(in the rows, 128 means zero)
Each row of A is roughly a mix of the hidden directions of one of several groups.
A:
[[ 99 170 150 105 135 158 100 141 111 161]
 [ 94 124 105 120 121  89  92  95 109  97]
 [110 158 167 113 120 154 105  89  93 133]
 [121  67 108 109 150 104 153  99 126 125]
 [118  95 149  86 118 133 128 126  71 112]
 [166  94 155 125  89 107 130 120 137 168]
 [135 127 118 145  91 134 177  87 100 110]
 [ 72 155 137 163 153 153 139 111 128 140]
 [111  90 181 113 158 108 131 106 139 110]
 [ 95 119 145 101 145 114 117  81 142 171]
 [114 130 188 133 149  98 131  91 152 127]
 [ 81 125 107 140 150  95 126 132  82 150]
 [136 124 113 113 160 119  83  91 108  87]
 [162 114 160 127  87 110  88 139  99 135]
 [127 129 114 150 106  74 137 114 116  78]
 [140 119  82 114 130 142 106 154  81  98]
 [119 108 101 128 175 148  80 119 109 148]
 [139 113 128 109  85 143 166  98 158  96]
 [159 131 116 166 138 141 101 181 103 130]
 [122 110 128 151 158 123 124 183 128 174]
 [128 159 139 124 162  73 151 151 154 127]
 [170  88  95 110  95 105 143 140 113 133]
 [128 141 186 169 120 134 126 107 121 163]
 [132 161 169 110 116 107 131 147 171  95]
 [140 174 110 155 111 107 104 110 150  89]
 [174 145 170 111  97 148 132 107 124 101]
 [132 129  85 162 182 120 115 119 129 156]
 [165 169 110 169 136 146 142 148 156 115]
 [155 134 166  96  83 132 145 113 112  98]
 [158  98 159 134 116 150 136 104 151 178]
 [133 106 121 144 123 126  83  82 130  83]
 [101 146 147 116 155 135  70 129  93 138]
 [165 126  94 138 128 121 181  96 137 108]
 [ 74 147 133 116  99 112 105 126 151  90]
 [141  78 127 115 108 119 182 118 143 149]
 [ 89 116 166 103  80 122 116 148 148 123]
 [115  96 130 102 128 125 111 135  62 107]
 [117 144 115 150 128 120  71 159  99 100]
 [152 141 129 112  94 126 185 142 152  99]
 [128  91  82 122 141 136 116 129  73 135]
 [130 143 125  85 122 114 137 109  69 100]
 [132 112 107 105 123 169 157 156 152 171]
 [111 125 112  78 161 147 127 100  89 143]
 [132 126 152  92 119 158 172 110 156 160]
 [163 130 101 148 124  98 161 172 142 105]
 [140 110  86 143 166  81 126 155 120 121]
 [ 93 133 112 101 173 136 103 161 126 158]
 [103 137 155 103 149 103 155  80 124 156]
 [140 115  82 162 106 119 128 127  83 100]
 [145 102 164 106 121 127 177 138 105  93]
 [144 135 178 164 107 151 140 132  91 149]
 [154 160 179 112 130 152  97 129 100 141]
 [118 147 138  88 158  84 139 116 146  90]
 [173  96 144 129  91  93 127 148 125 155]
 [ 95 131  97 162 113 107 109 159 168 111]
 [114 133 136 136 172 123  64 150 132 136]
 [ 99  95 156 100 124 157 105 101 163 117]
 [120 101 151 157 140 131  68 111 150 110]
 [133 149 149 144  96 150 126 187 151 109]
 [ 72 121 119 120 136  96  94 100 147 146]
 [117 157 162 114 119 143 148 105  70 137]
 [ 93 162 128 143 147 114 121 135 165  79]
 [103 145  99  94 147 133  97 165 164 128]
 [118 167  98  86 111 156 101 121 121 100]
 [132 144  84 104 153 113 121 181 114 111]
 [133 131 178 137 105 166 149 167 123 149]
 [105 147 133  99 107 131 196 126 144 130]
 [186 117 104 149 132 122 128 130  81 113]
 [123 134  91 146 145 151 150 167 111  82]
 [102 104 171  90 107 121 128 108 144 165]
 [ 96 132 123 132 127  78 158 104 158  96]
 [105 166 153 184 113 137 139 141 146 109]
 [146 107 137 133 137 115  77 137  80 158]
 [135 142 142 139 100 119 157  79 102  88]
 [119 104 107 106 136 141 141 115  64 155]
 [173 152 121 162 130 102  88 104 134 148]
 [144 198 142 151 105 134 120 125 105 129]
 [115 160 184 119 128 131 145  82 121 118]
 [141 100 149 102 106 102  98 101  82 135]
 [157 121 171 148 112  88  94 135 102 138]
 [156 121 161 105 114 156 138 150 162 171]
 [122 145 189 144 147 144 106  96 146 142]
 [123 156 127 139 113 135 111  62  97 142]
 [132  88 117 131 140 139 132 197 140 134]
 [150 129 161 116  81 128 174 142 139 152]
 [128 183 115 111 143 119 127 185 127 130]
 [165 124 118 153 117 168 103 110  83 112]
 [112 154 113 129 196 157 127 119 114 140]
 [ 97 143  88 119 152 160 122 156  87 135]
 [108 101 117 117 168  84 151 114 150 159]
 [151 160 135 145 131 123 142 191  99 130]
 [111 174 167 116 112 133 156 161 152 119]
 [151 138 127 143 101 130 114  81 107  77]
 [157 137 134 142 105 146 178 144 175 128]
 [ 90 142 158 133 152  86 127  87 142 113]
 [109 166 147  96 133 131 150  92 128  83]
 [134 128 134 109 110 135 159 167 186 147]
 [107  89 103 150 152 122 127 156 146 175]
 [127  92 134 143 133 131 165 131  97 183]
 [122 109 102  87 107 162 146 103  86 129]
 [106 123 135 180 161 111  79 122 133 133]
 [101 162 152 101 149 105 154 103 133 167]
 [ 83 149 145  93 111 138 149 112 150  89]]

Here is one row of each group, with its name. Which group are the others in?
[185 106 108 135 105 129 101 124 105  96] | W
[119 120 106  77 145 112 178 155 128 134] | J
[152 164 152 155 141 145  99 148 153 167] | Y

[108 152 116 163 125 121  76 168 141 119] | Y
[ 92 118 113  78 147 127 123 126 178 133] | J
[173 131 135 156  86  94  98 125 142 137] | Y
[123 130  96 133 153 118 100 106 145  68] | W
[100 121 120  89 115 175  88 107 134 117] | J
[155 122 151 119 137 166  94 160 134 171] | W
[131 127 164 161  99 102 141 111  82 150] | W
[130 167 164 168 145 100 128 123 118 165] | J
[129  85 156 153 140 149 119 172 106 154] | J
